In the rows, 128 means zero.
Where one turn sends some rows of the set: a few examples, then the rows asked
tibam: [137 136 124 122  97 112 122  96 118 164 120 135 148 153 121 139 147 152
 122 149  99 131  92]
lovi: [189 118 126 133 125 110 122 145 121 133 130 146 155 112  93 119 154 145
 135 135 112 157 101]
zuke: [137 121 117 129 116 109 129 127  99 156 140 155 129 114 139 109 146 125
 143 134 123 152  85]
geli: [189 119 139 152 111 107 117 134 141 150 127 138 141 147 107 130 161 144
 128 114 116 145  96]
gakas: [118 113  95 118 162 124 137 120 126 129 124 142 138 109  78 135 159 136
 115 135 128 137 122]
Labuv: [124 129 137 117 135 117 148 121 126 125 125 123 145  98  92 159 135 113
 134 154 113 112 107]
zovab: [123 101 115 109 128  92 129 127 125 129 105 160 166 116 131 167 143 112
 127 153 121 126  93]
keku: [140  91 105 149 125  98 120 124 142 157 142 137 127 136  98 124 145 113
 130 110 139 152 145]
valil: [138 129 130 137 101  90 111 129 109 151 130 137 152 123 131 139 146 137
 141 121 108 146  69]
bonap: [114 114  86 115 147 112 130 107 127 137 117 145 124 119  81 136 176 120
 120 136 120 123 119]
Vos: [112 113 122 146 110 100 119 147 152 164 119 143 153 125  89 114 139 106
 141 133 151 137 137]
safat: [136 117 105 146  88 119 117 131 177 159 133 138 144 149 103 123 121 152
 132 146 128 128 105]
Lega: [134 124 104 164 102 124 110 144 175 151 141 148 139 143  97 128 127 135
 136 157 129 137  90]
Kop: [130 117  87 160 131 128 126 128 150 153 117 173 122 135  95 108 154 128
 122 135 124 123 124]
Korub: [132 122 137 151 113 107 115 132 145 143 105 133 195 131 116 152 144 135
 131 134 118 136  79]
rinem: [163  94 109 124 122 122 115 126 124 139 144 148 114 166 119 147 143 134
 134 116 124 146 128]
karok: [149 132 113 113 121  99 116  84 151 128 111 142 146 123 121 152 168 148
 125 157 109 142  81]
Fabe: [139 118 145 159 118 123 118 129 152 178 129 141 147 163 105 137 140 124
 129 110 134 136 102]
Pur: [136 120 124 136 130 125 126 130 148 140  95 130 189 118 108 145 145 117
 111 159 147 139 117]
pofet: [143 107 108 136 116 126 110 127 127  97 128 133 155 131 129 120 146 128
 169 120 127 135 118]
narer: [132 126 147 123  96 111 144 129 163 141 119 118 147 131 113 143 126 133
 124 160 114 117  87]
gifi: [133 106  98 110 108  88 103  94 146 116 114 138 112 115 121 137 160 126
 141 136 107 130 113]
mege: [140 103 122 107 109 107 104 108 153 142 136 144  99 151  81 145 158 131
 151 126 110 135 124]
kufif: [148 130 132 136 140 128 125 109 150 129 143 163 136 125 120 139 170 126
 172 136 136 156  84]
suk: [151  94 106 121 147  87 131 117 147 129 128 166 134 109  97 162 159 104
 133 145 130 147 134]
lerik: [136 119 129 103 125 104 133 107 134 128 128 169 152 121 124 161 173 129
 160 129 123 146  77]
kek: [151 114 127 129  90 109 118 112 138 155 127 122 148 156  80 121 162 157
 141 126 102 139 123]
Feziv: [118 126 128 113 133 103 140 116 132 119 117 111 144 104  92 155 156 121
 121 158 103 129  99]
Razel: [168 113 131 110 129 139 115 143 116 127 133 162 127 155 114 145 133 124
 144 130 118 122 106]
Mas: [114 130 142 136 120 132 125 135 149 169 121 146 168 148  97 149 130 109
 131 152 149 139 118]
febo: [133 109 118 131 147  97 107 146 165 151 115 155 133 111  81 141 152 108
 125 148 157 144 121]
Tinuk: [136 120  80 151 122 122 112 112 162 159 127 165 124 138  79 127 156 137
 135 136 124 123 129]
bude: [134 115 134 126  94 113 144 140 161 132 128 118 161 124 108 130 130 124
 136 156 136 111  79]
ragi: [124 113 110 129 141 109 111 137 132 147  95 146 141 109 120 150 135  99
 107 159 143 125 119]
getu: [150 101 101 129 119 106 125 106 129 106 129 155 145 120 121 150 164 126
 164 124 111 149 139]

Vos -> Pur
getu -> geli
Now find these:
Feziv -> Tinuk
gifi -> kek
keku -> Korub
Lega -> Labuv
pofet -> lovi

